One turn sends every row of this set to another row. A few are shown first. Where does it send the rows asked after them?
tirin: [ 17  -2  24  11  18  19 -23  20  20   4   8   7  -6   5]
vum: [  6 -10  18  20   7  15 -21   6   5  -9  10   7  -4  -4]
nizi: [ 17   2   3  30  11  18 -13  18  24   0  -3  -6  -4   2]
Zaz: [ 14  -5  43  16  14  18 -24  14  14   1  -3  -7   5  -4]
saval: [ 19  -7  38  20  13  17  -1   8  27   0   0  -5  -1 -17]
dibut: [  9  -1  18   8  13  14  -9   9  16  17   7   4 -14   5]
pov: [  9  -4  13  25  11  12  -8  12  20   2 -17 -14  11  -6]
fip: [  6  -1  24   5  18  16 -12  11  17  12   1 -26  10   0]
ragag: [ 6  4 31 13 15 14 -8  0 16  6 21  6 -1 -2]
bir: [ 10 -10  11  14  20  17 -15  20   1   5  16   0  -2  -7]
Vaka: [ 11  -7  15  27  10  18 -18   9  31   4  -4   1  -7   6]
buzi: [  2   2  33  18  14  29   2   7  21  -5  19 -12   6   2]
velun: [  9  -2  33   7  18  18  -4  12   9  17   0  -9   7 -16]
pufuz: [13  6 16 29  9 34 -3 14  5 -2 15 -5 -6 -7]
bodup: [12 -7 29 22  7 17 14 14 15 -2 -7 -2  5 -7]
rinu: [ -5  -2  26  21  11  17   2   2   2  15   5 -10   5   0]
nuf: [  7  -2  22   5  19  13   8   2  15  12  -1  -5   5 -12]
tafi: [  0   0  25  18   2  18  -7   5  16  -9  17 -21   4  10]
numi: [10  3 22 24  5 23 -9  4 27 18 13  0 -2  5]
boro: [ 15  -9  26  20  14  30 -14  16  11 -13  20 -15  -4  -3]
detim: [ 10  -3  11  17  24  18   6  15   2  -1   5 -15   5 -11]
Kif: [ 13   1  26  16  16  16 -19   9  28   3 -12 -21  -4   3]
Tafez: [  2   3  22  22   1  10   3  -3   7   2  -2 -13   9  -9]
Sas: [ 20   1  19  18   6  27   2  18   3   4  16 -18  -8  -4]
pid: [ 11   1   1  16   9  18  10  15  15   2   4  -8   2 -11]
tir: [  4  -4  31  17  -1  17   7   0   5   3   8  -8  11 -10]
Tige: [ 13  -2  16  16   9  18   6  21  10   7   5  -3 -12  11]
Rov: [ 14   2  16  24  -2  34  -5  21  15   4  11 -18  -7  -1]
kige: [  0  -1  16  18  -2  19 -28   8  22   3   4  -3   6  -1]
Toli: [ -4   2  20  19   5  15 -18   3  23   1  -6  -7  11  10]
pakam: [ 21  -3  20  28  14  24  -7  10  27 -11   8  -6   8 -16]
nam: [ 5  0 37 23  7 17 -7 -9 12 -1 14 -4  0 -1]
lofit: [ 21  -3  36  27  16  23 -13  13  11  -5  16 -11   0 -14]
poz: [  8   3  27  12   3  25  -4   6   6 -11  23 -11   2   2]
duv: [  9  -3   6  23  10  16 -22   7  -4  -1   2  -7   5  -6]
pil: [ 11  -7  23  15  20   4 -18   8  13   1   0  10   4  -1]
finan: [ 26  -1  30  19  19  16 -13  18  17   6  -8   0  -2 -14]
pirop: [ 13   4  32  12   9  24  -4  21   4 -10   2 -21  -5   6]
divi: [  1   0  25  18   2  18  -3   6   3 -15   4   4   4   4]
kesu: [13 -7 13 13 10 14 14 12  8  9 11 -7  2 -8]
Zag: [ 17  10  18  12   9  22 -21  15  29  -3  -1 -20   1  -9]
Gufuv: [ 16   3   5  24   9   6 -17   7  21  11   1  -7  -7  -2]
Sir: [ 13  -8  10  13  13  29  -7  22   1  12   6  -7  -7 -11]
nuvum: [  5   2  11  14  12  15 -26   5  14  -2 -11  -3  -1   2]
Senin: [ 12  10  24  23   8  26 -18  14  30  -5  -2 -17  -1   6]
vusa: [ 13  -6  31   4  16  23 -17  19   8  -2  -3 -21  -2 -11]
dis: [ 10 -12  22  23   9   8 -13   9  30   2  -5 -17  11  -9]
vug: [ 14  -7  19  23  11  23 -17  13  27  -8 -14  -7   5 -10]

Senin moves to Toli
pil moves to finan
Now find these:
Sir moves to boro
dibut moves to vusa
dis moves to Gufuv
Rov moves to tafi
buzi moves to rinu
lofit moves to ragag
numi moves to fip
tir moves to kesu
Kif moves to nuvum
Tige moves to pirop

One turn sends every row of this set to another row. A few are shown first. Where does it send the rows asked after them?
vage: [ -9  -4   6   6  -2 -10   6  -8   1   3  -4   1 -10   5   2   2  -8 -12]
zomi: [ -4   3   2   4  -7  11  -2  11   4   4  -4 -14  -9   9  -6   4 -10  23]
notur: [ -4  -5  -7   8  17  -5 -12   6   8  -6  -6   0  -1  18 -10  -5   2  12]
Tar: [  2   6  16 -16   7   2  -7   4 -14   0   3   6   5   6   1 -10  -4  -8]
zol: [ 20 -10   1   2  -3  -5  -2   3   7  -2   7   3   1   4   7  -3  -9 -15]
pomet: [ -2 -17  -5  -5   4  -3   0   3  18 -12  -5  -7   4   6  -3   2   7   9]
pagav: [ 13  -1  -3   7 -10   2 -14  11   4   4   6 -14  -2  16 -14  -7   0  14]
zenod: [  0   6  -6   8  18 -12  14   5   7   1  -2  -7  -4  10  -1   4  -7   7]
goful: [  2   6  10 -15   9   6 -15  -2 -11   1   6  10   7   5  -2 -13  -4  -5]
Tes: [ -6  -3   9 -10  10   8   6  -3  -4  -6  14 -13  -2  -2  -6 -20 -13  -2]
rezar: [  1  -5  13  -3 -10  -4 -10  -2   8   5  -5  -9   0   4  -8   6   1  23]
dedaz: [  1  -5  -4   9  11   1   4   4   4  -5   7 -11 -11  10  11  -3 -21  -6]
dukig: [ 14   3  13 -13   6  13  -4  10  -4  -6  10  -2   5   3  -2 -21  -9   0]
Riber: [  6  -3   8   3  15  -4  -8   4  -1   7  -6   9  -1   5  12   7 -15  -4]
Litus: [  0   8  13 -15   8   7 -16  -2 -11   1   2   9   5   6  -3 -14  -3  -1]
Bipa: [ 11  -5  -2  -4   2   8 -20   7   8   9 -10  -9  -2   8   1   2   6  17]
Mekab: [-15   0   6 -16  13   9  -5 -10  -7   1   1  -1  -2  -3  -2 -11  -6  -3]
vam: [ 12   2 -13  -1  17 -10  -1   7   7   3   1   2   8   8   3  11  -6   4]
panu: [ 12   3 -12   2   3 -12  11   5  10  -5   5  -5   1  13   0   2   3  -1]
botu: [ -2   1   3  12   3   0  -8 -16  -3  12   1 -11   5   0  -3  11  -8  10]
pev: [  7   1   2  11  -2  14  12  -5   4   5  -5 -19  -6  -3   2   1  -4   6]
riz: [-15   3   2 -14  11   6  -6  -5 -14   1   4  -2  -3   4  -1  -9  -8  -9]
fepo: [ 11   3  10 -13   8  12  -1   9  -5  -7  14  -2   4   5   0 -19  -9  -4]
zuzed: [ -4  -7  10   0  -4  -6 -12  -1   6  11  -5 -15   0   3 -12   5   1  20]
raron: [ 21   7   7  19   1   3  -4  -3  -2   2  10 -15   4  11  -1  -3  -7   9]
Fovim: [  0  -9   4   3   9  -3   2  20   9  -6   1  -4  11   6  -9   6 -10  17]
Ded: [  4   0  -6   0   8 -14  11   0   8   7  -6   4   3  -1  -6   9   1   0]
Zisa: [ 12  -3  -7   8 -12   6 -11   5   8   3   2 -11  -6  12 -15  -8  -1  15]
masi: [ -2   0   3   2  -5  10   2  14   6   5  -5 -21 -10   9  -5   0  -3  19]
puf: [16  7  1  3 -4 12 -8 -6  0  5 -8 -5  3  8 11  8  5  5]
timak: [ -5  -4   6 -11   7  11   3  -2  -2  -6  14 -14   0  -2  -7 -20 -14   2]
boza: [ 15  -6   0   0   5   6 -20   2  11   5  -8  -9  -5   8   0  -2   1  22]
litar: [  2  -1  -2   5  -1   2   4  18   7  -3 -11   8   1  11 -14  -3   5   5]
toba: [ 12  -3  13 -14  14   7  -1   7  -7  -4  12  -6   5   0   2 -18 -10  -7]
ruz: [-18   1   5 -16   9  10  -8 -11  -6  -1   1  -4  -3  -1  -3 -13  -6   0]
dela: [ -4  -8   0 -11  11   7   2  -3  -6  -5  12 -13  -2  -2  -5 -19 -10  -9]

ruz moves to Litus
riz moves to Tar
Now find these:
Fovim moves to pomet
pagav moves to masi
panu moves to zenod
rezar moves to boza
puf moves to raron
Tes moves to Mekab
zol moves to dedaz

